In the rows, 128 means zero.
Z: a few groups of rows, each row roughly a mix of its group's hidden directions:
Z (139 x 12):
[[172 122 123 156  73 107 135 124 130 142 115 106]
 [ 89 133 132 104 186 145 122 152 140 125 140 151]
 [ 83 115  86 122 154 157 118 151 139 109 111 144]
 [165 112 141 142  85 101 147 115  88 112 115 135]
 [125 143 182 123 142  96 139 137 148 162 158 139]
 [163 129 125 138  70 142 140 113 126 121 122  84]
 [104 150  97 118 170 161 103 125 162 140 136 112]
 [109 122 108  99  78 157 116 145 142 115 114  93]
 [153 143 112 174 124 103 135  86 101 103 114 132]
 [ 95 125  72 129 147 163 111 139 139 109 107 129]
 [163 149 110 129  92 151 128  92 111 102 113 100]
 [128 117 176 144  99  94 149 145 130 161 137 105]
 [157 144  96 131 103 161 124  90 116 100 112 101]
 [129  86 136 151 102 150 122 102  99  98 128  94]
 [166 173 126 147 122  99 125 114 130 173 140 135]
 [167 102 130 151 130  92 142 132 108 132 101 170]
 [146 132 122 178 141  93 144 104  97  98 120 144]
 [152 148 116 165 129 109 141  81 110  90 117 116]
 [167 120 149 146  80  91 147 124 100 130 123 128]
 [ 96 122 150 111 169 102 121 160 131 140 140 169]
 [169 108 151 150 104  92 144 113  91 124 114 143]
 [124 133 167 149 107  83 148 154 137 165 144 127]
 [170 100 133 159  89 115 146 108  94 121 125 123]
 [109 167 167 137 121 101 163 138 136 166 139 129]
 [163 131 116 143  78 147 142  99 123 122 112  91]
 [109 161  82 113 145 159 103 134 160 143 119 115]
 [148 111  93 113 141 174 119  92 117 104 102 127]
 [ 85 122 112 120 172 159 109 153 158 136 136 131]
 [112 122 110 111 172 140 130 129 115 102 111 183]
 [ 85 146 101 115 175 130 117 115 117  95 125 148]
 [151 115 167 157  98 109 178 134 128 140 120 142]
 [115 149 145 115 164 112 133 148 160 177 144 148]
 [ 66 110 129 119 153 138 139 150 139 101 116 153]
 [102 123 148 123 167  96 132 162 136 144 140 171]
 [135 117  96 110 165 164 102 101 111  95 119 139]
 [ 76 141  98 107 153 160 108 127 143 106 117 119]
 [ 86 139  97 114 149 141 119 156 172 146 122 144]
 [128 143 166 147  87  97 161 148 141 152 135 111]
 [177 124 134 149  95  99 142 118  92 123 109 147]
 [131 127  89  94 139 176  96 108 128 108 116 115]
 [171 125 168 142 125  91 149  97 109 129 147 125]
 [149 126 140 128  84 125 111 145 154 177 152 108]
 [ 66 159 141 116 143 139 128 124 148 122 158 109]
 [153 156 125 165 135  88 136  92 100 123 123 152]
 [124  79 137 144 101 157 138 120 116  91 128  94]
 [107 108 145 119 157  95 126 171 138 151 140 164]
 [105  97 154 130 163  93 126 156 120 147 135 165]
 [177 133 179 127 100 106 146 109 122 133 134 119]
 [143 147 140 128 149  81 140 149 137 173 128 162]
 [100 132 101 109 128 174 118 120 146 101 119  85]
 [ 83 168 109 113 153 119 126 113  96 106 130 151]
 [161 101 126 119 112 171 134 123 108  90 108  98]
 [114 129 127 136 152 122 147  91  94  74 108 138]
 [155 138 119 173 147  96 139 110 107 112 110 164]
 [ 66 129 133  88 132 153 112 145 140 112 121 128]
 [137  93 146 125 100 143 118 171 168 152 150 131]
 [112 104 125 121 110 168 108 115 113  80 133  93]
 [155 117 134 131  86 102 149 124  83 105 108 148]
 [104 119  64 143 142 156 105 142 142 130 108 132]
 [110 110 148 120 152  93 128 171 137 153 141 168]
 [160 106 146 140 130  99 140 165 133 159 111 168]
 [126 166 168 131 111  84 152 126 120 158 127 149]
 [166 106 150 145  84  92 149 131 100 131 125 130]
 [148 120 125 136  89 160 136  93 126 105 128  80]
 [165 138  86 116  99 141  92 126 140 162 127 114]
 [ 76 143 110 124 177 154 114 137 146 112 129 136]
 [190 115 156 102 106 130 143 122 105 120 128 110]
 [ 90 109 149 107 158 112 121 169 136 133 140 165]
 [149 128  78 140 141 150 108 140 154 149  95 155]
 [108  80 118 121 160 154 105 143 130  86 138 127]
 [163 136 139 174 113  88 144  98 109 118 118 142]
 [138 108 141 138 149  91 139 133  92 110 109 178]
 [103 150 121 144 153  75 117 125 120 161 146 156]
 [ 86 139 112 100 175 152 118 141 145 125 126 158]
 [129 125  66 144 118 159 101 131 144 140 111 104]
 [108 138 145  80 125 162 111 124 158 151 149 100]
 [148 133 178 115 106 101 143 125 134 153 161  98]
 [ 96 127 132 116 120 171 119 125 159 114 155  82]
 [116 140  84 102 150 172  93 115 144 124 129 113]
 [ 78 143 125  98 165 124 126 147 129 136 137 170]
 [147 121 145 133  95 124 121 153 166 180 146 112]
 [110 120 132  83 132 169 113 145 165 148 141 103]
 [139 169 117 103 144 111 116 141 151 179 131 152]
 [131 156 143 120 131  91 143 160 155 176 135 147]
 [116 120 145  81 116 156 116 140 153 159 153  96]
 [ 66 155 123 118 144 140 118 120 127 116 166 111]
 [ 76 151 116 122 140 150 121 103 131 105 155  94]
 [ 93 100  88 147 144 151 113 164 156 135 118 130]
 [163 119 140 151  89  96 145  98  92 116 123 125]
 [124 101 167 166 124 111 167 109 107 103 134 117]
 [163  91 179 141 137 104 155 142 132 126 144 128]
 [125 110 155 137 143 104 140 173 154 158 130 167]
 [ 97 113 145 110 172 109 115 156 134 152 140 165]
 [158 120 180 135 115  85 152 130 111 139 144 141]
 [ 90 133 114 125 150 152 112 122 181 131 145  95]
 [134 123  97 101 170 157  97 109 112  99 121 147]
 [ 92  92 104 136 169 129  99 127 125  97 150 139]
 [180 109 142 142 114 100 137 145 132 160 103 152]
 [141 137 109  99 120 171 128 110 105  82 102 117]
 [ 98 115 148 116 170  99 124 163 133 143 139 166]
 [155 146 112 136  88 156 129  96 124 110 122  83]
 [164 123 146 152  88  93 148 108  95 115 121 126]
 [170 121 107 164  92 128 128 102 114 111 108 100]
 [100 112 145 122 160  98 123 163 138 159 139 167]
 [102 135 183 155 110 100 153 138 116 109 147 121]
 [ 72 147 134 116 152 126 103 135 140 137 169 109]
 [138  89 127 146 100 143 133 114  95  75 120 119]
 [ 81 129  72 131 133 157 109 136 129 111 111 126]
 [129 146 154 156 123  82 159 136 124 169 133 149]
 [174 133 103 167 134 115 135  88 113 104 114 119]
 [125 174 106 100 108 122 108 143 139 165 132 163]
 [138 175 137 136 130  98 152 135 128 184 118 129]
 [132 151 142 113 123 108 128 166 153 177 124 165]
 [161 122 135 149  92 103 137 142 152 177 130 148]
 [166 108 150 145 124  90 147 126 103 125  99 164]
 [164 102 107 140 103 159 120 129 158 146 128  87]
 [ 76 148 107 108 153 152 103 122 136 111 154 108]
 [133 168 158 119 107 119 167 150 141 161 114 152]
 [122 121 173 142  92  95 155 160 135 139 143 111]
 [131  98 102 106 141 170 114 142 109  81 118 138]
 [167 121 141 128 128 104 146 140 128 134  84 178]
 [151 118 175 143 118  96 150 105  92 107 134 143]
 [ 85 136  89 125 149 159 112 161 157 123 118 118]
 [ 91 114 123 148 179 132 135 108 115  94 136 101]
 [ 83 142 120 101 175 131 127 140 130 123 132 169]
 [134 188 122 110 144 119 128 125 157 172 126 125]
 [135 169 148 103 143 112 136 150 159 170 144 147]
 [114  82 104 132 117 159 112 120 108  81 118 117]
 [100 131  75 146 134 162 110 133 153 111 107 108]
 [ 86 123 102  91 162 159 107 140 146 117 119 140]
 [175 117 139 154 127  89 136 119 101 150 126 163]
 [180 154 130 151 152 119 131  94 128 164 144 125]
 [121 121  91 106 169 153  90 109 112 109 118 148]
 [170 110 146 148 119  99 154 146 131 153 102 161]
 [ 74 165 114 116 166 134 125 131 158 136 139 130]
 [165 135 116 148  79 142 138  97 118 120 117  93]
 [ 83 143  82 123 156 157 107 135 134 116 112 143]
 [121 165 138 105 147 112 126 150 163 179 141 135]
 [111 111 145 114 154  96 122 165 131 156 136 175]]

which group is each row in? (one row of each group first):
[ 90 126 123 122 180 160 111 143 164 133 140 127]
<35>
[102 112 138 107 164 107 113 167 139 149 142 165]
<34>
[ 92 140 117 113 130 164 108 116 135 112 158  79]
<62>

[ 94 108 140  88 142 148 116 163 146 160 151 132]
<35>
[ 78 143 114  94 119 155 102 144 136  93 128 118]
<34>
[160 169 114 144 151 142 126  82 112  98 135 126]
<34>
[120 137 164 153  96  99 158 156 148 147 149 109]
<34>
[109 142  74 128 146 164 104 127 155 130 121 101]
<35>
[117  99 126 143 126 149 128 103  93  68 117 128]
<34>
[183 115 120 149  86 135 126 118 134 135 113  93]
<35>
[129 117 144 142 145  92 144 109  81  96 114 159]
<62>
